(in the rows, 128 means zero)
One turn moves every row onto another: examples first, then more rows asked:
vilum: [105 138 110 148 115 169 111 134 141 113 116 159 143 153 144 130 110 129
  90 146  86 141 121]
Sifak: [140 160 124 109 188 120 111 122 118 134 136 113  95 117 134 150 118 112
 163 113 167 118 111]
Sogip: [102 146  95 135 100 152 113 149 141 120 117 145 138 152 138 135 111 131
  89 152  93 132 123]
Buva: [107 118 156 158 126 155 114 145 120 133 131 160 161 176 131 126 132 121
 112 141 107 130 154]
sugi: [127 160 101 122 167 158 119  93 145 100 132 116 106 103 140 150 119 131
 156 112 137  90  92]
sogu: [134 137 127 132 177 157 108 107 134 112 136  90  89 106 157 137 126 107
 141  96 151 118  99]
Fino: [ 96 140 110 123  92 151 117 135 110 121 134 143 159 124 133 121 133 134
 110 154 105 145 150]
papil: [110 124 145 148 113 134 115 166 117 142 131 147 150 182 121 127 130 119
 108 147 115 119 151]
fil: [140 166 117 106 185 122 112 121 121 133 136 110  94 114 134 150 116 112
 160 115 163 119 109]
Kom: [105 121 128 155 130 132 118 159 119 128 143 154 145 181 128 122 130 120
  92 151 100 128 150]
naros: [103 128 135 132 103 142 117 144  98 131 141 147 162 144 124 117 141 127
 117 154 115 135 161]
dugo: [144 160 125 115 190 120 112 125 117 134 134 115  89 123 131 148 114 112
 156 115 166 115 106]
dufop: [134 155 147 129 205 130 119 110 137 112 133 111 102 118 128 167 109 120
 147 133 144 116  86]
davo: [ 92 150 102 125  94 151 114 142 133 128 125 130 164 138 143 136 131 130
 114 147 101 140 152]
gagu: [103 131 105 152 124 144 118 153 131 117 135 154 134 170 134 127 116 124
  79 154  88 132 133]
sol: [132 139 150 132 178 142 123 104 124 121 146 115 124 126 127 142 141 125
 176 105 160  77 122]
kadod: [102 141  98 133  99 152 116 139 117 114 126 155 138 132 131 121 117 136
  91 162  94 139 127]
sif: [ 95 144 112 136 108 171 113 125 138 116 123 145 169 140 150 132 126 131
 110 142  92 150 147]
Teti: [ 96 132 140 141 112 160 115 133 124 130 131 147 177 152 142 130 139 125
 123 139 107 145 166]
gol: [112 119 142 146 112 140 117 157  97 129 135 162 142 161 114 114 132 124
 100 158 113 125 142]
sem: [ 97 127 128 143 122 132 119 149 117 131 147 141 162 167 136 123 143 120
 109 147 107 136 170]
seda: [131 135 136 129 176 155 109 108 128 117 139  87  96 106 155 135 131 105
 151  94 156 117 109]
toki: [122 155 122 117 168 152 121  92 135 112 142 107 131 101 139 148 136 130
 176 106 150  89 118]
mave: [ 93 142  88 138 114 148 117 141 133 114 136 144 147 149 147 130 122 126
  89 150  87 144 141]
Venu: [140 166 114 109 186 121 113 121 124 130 131 112  87 113 135 149 111 113
 155 116 161 120 102]
keved: [144 162 119 114 190 120 112 125 121 131 134 117  85 121 133 150 111 111
 153 116 161 115 101]
varud: [113 122 138 163 127 159 113 147 129 122 121 166 138 180 133 126 115 125
  91 146  95 130 126]
Rofo: [142 132 146 146 187 141 122 115 127 117 139 131  98 144 120 141 125 123
 155 110 152  69  96]
Gimos: [138 145 117 141 180 152 121 107 139 103 131 130  88 129 128 145 112 130
 143 114 137  75  78]
Zuvo: [112 127 119 145 111 145 116 152 109 120 127 166 126 155 120 118 117 131
  84 162 101 126 122]
nufo: [134 129 145 137 181 152 107 111 123 123 141  90  93 117 152 131 132 102
 150  94 159 111 110]
Loga: [112 130 121 151 111 143 114 165 130 130 120 156 130 178 125 128 112 125
  86 152 100 120 123]
Zon: [127 160 138 124 199 132 120 104 138 108 132 105 109 107 131 169 111 124
 152 131 143 123  91]
deg: [ 99 136 135 133 101 141 115 149 121 141 134 133 172 156 131 130 140 124
 124 143 116 130 169]
saras: [128 153 156 125 204 128 122 108 129 117 138 107 117 116 127 166 120 119
 162 129 150 117 104]
piv: [137 132 132 139 183 156 107 112 133 116 134  94  79 118 152 135 119 106
 136  97 152 113  94]
poda: [133 150 157 132 208 127 122 111 132 115 138 111 108 122 124 165 115 120
 155 132 150 114  95]
sipos: [139 127 145 142 182 151 108 114 128 118 138  95  85 122 148 133 126 101
 140  97 157 111 101]
mukek: [127 160 146 120 201 131 120 103 134 114 136 104 115 107 130 168 117 121
 159 131 146 123 100]
dut: [ 89 139 105 133 113 143 119 140 126 123 142 136 167 149 143 130 138 124
 108 148  96 144 163]

Loga -> deg
Gimos -> sol
mukek -> dufop
Now these:
mave -> Kom
nufo -> sogu
fil -> keved
gol -> Fino
varud -> Teti

